In the data rows, the value 128 means zero.
Here are some points, one per row:
tensor([213, 126,  97, 131, 121, 109, 194, 129])
tensor([ 47, 144, 121, 132, 162, 112, 139, 148])
tensor([172, 139, 105, 162, 138,  92, 154, 191])
tensor([188,  85, 103, 181, 167, 115, 116, 157])
tensor([110, 145, 132, 106, 138, 183, 136, 108])
tensor([ 46, 140, 150, 128, 216, 167, 140, 100])
tensor([ 94,  73, 119,  26,  53,  98, 144, 114])
tensor([226, 166, 144, 187, 134,  78, 118, 185])
tensor([ 95, 163, 134, 126, 139, 133, 101, 102])
tensor([ 76, 142,  85, 110, 104, 113, 114, 139])
tensor([169, 146, 187, 155, 165, 126, 130, 255])
tensor([196, 120, 172, 183,  88, 128, 142, 192])
tensor([190, 124, 110, 142, 182,  70,  87, 168])
tensor([126, 140, 138,  89, 106, 145, 123, 114])
tensor([ 46, 118, 156, 132, 184, 140,  70,  46])
tensor([ 76, 112, 170,  62, 172, 148,  82, 138])
tensor([ 93,  38, 104,  32, 112,  95, 159,  87])
tensor([151, 164, 127,  95,  70, 128, 122, 119])
tensor([ 75, 145, 152, 115, 167, 136,  30,  60])
tensor([100, 134, 102, 120,  93, 178, 146, 106])
tensor([ 69, 148, 149, 186, 200, 141,  71, 103])
tensor([111, 162, 127,  87, 152, 162, 124, 173])
tensor([204, 101,  95, 161,  84, 136, 157, 174])
tensor([152, 118, 149, 155, 117, 132, 128, 130])
tensor([130, 126, 108, 115,  81, 144, 155, 129])
tensor([216,  78, 184, 160,  97,  98, 178, 225])
tensor([174,  96,  93, 118,  75, 154, 148, 184])
tensor([ 67, 168, 148, 143, 132, 144,  88, 111])
tensor([ 76, 122, 154, 154,  74, 147, 157,  69])
tensor([182,  91, 108, 189,  59,  94, 131, 151])
tensor([131,   0,  72,  70, 113,  79, 154, 103])
tensor([190, 132, 125, 133,  99, 159, 168, 176])
tensor([189, 136, 141, 152, 117, 156, 172, 132])
tensor([109,  12, 102,  84,  93, 122, 183,  98])
tensor([158, 168, 113, 144,  76, 113,  85, 124])
tensor([ 91, 179, 137, 148, 198, 153, 122,  75])
tensor([177, 102, 128, 128, 137, 121, 152, 159])
tensor([184, 160, 118, 149, 130, 114, 103,  78])
tensor([122, 221, 115,  63, 104,  67,  73, 177])
tensor([115, 138, 229, 114, 114, 119, 155,  47])
tensor([223, 149, 128, 120,   0, 113, 160,  93])
tensor([169,  94, 161, 164,  95, 180, 154, 105])
tensor([ 38,  91, 158,  85, 115, 130,  83,  77])
There is one direction along which these points spread out most. How many in every 100 of the points above lie lower along it than each point below? Answers are rounded to whole numbers. More than half of the points above lie lower than the first one.
tensor([ 46, 158, 158, 148, 186, 131, 130,  66]) : 7
tensor([ 51, 156, 135, 121, 187, 173, 132,  93]) : 9
tensor([213, 137,  95, 139,  89, 141, 144, 141]) : 84
tensor([161, 147, 101,  86, 121, 131,  97, 183]) : 63
tensor([125, 192,  89, 163, 108,  67,  95, 166]) : 58
tensor([ 72,  82, 104,  95, 178, 109, 125,  78]) : 14
tensor([ 26, 181, 158,  98, 175, 130, 106,  80]) : 2
tensor([ 20,  48,  75,  70, 210, 100, 122,  74]) : 2
tensor([ 85, 138, 107, 148, 190, 112, 101, 125]) : 23
tensor([135, 148, 123, 193, 129, 110, 111, 173]) : 63
tensor([187, 144, 159, 121, 102,  99, 118, 199]) : 79
tensor([135, 144, 135, 134,  71, 172, 143, 107]) : 49
tensor([130, 160, 119, 189, 208, 155, 127,  44]) : 21
tensor([166, 124, 124,  81,  93, 151, 191, 224]) : 84
tensor([ 57,  98, 115, 132, 206, 138, 104, 110]) : 9
tensor([151, 153, 132, 171, 129, 140, 120, 138]) : 58
tensor([158, 136, 101, 157, 132, 149, 166, 122]) : 63
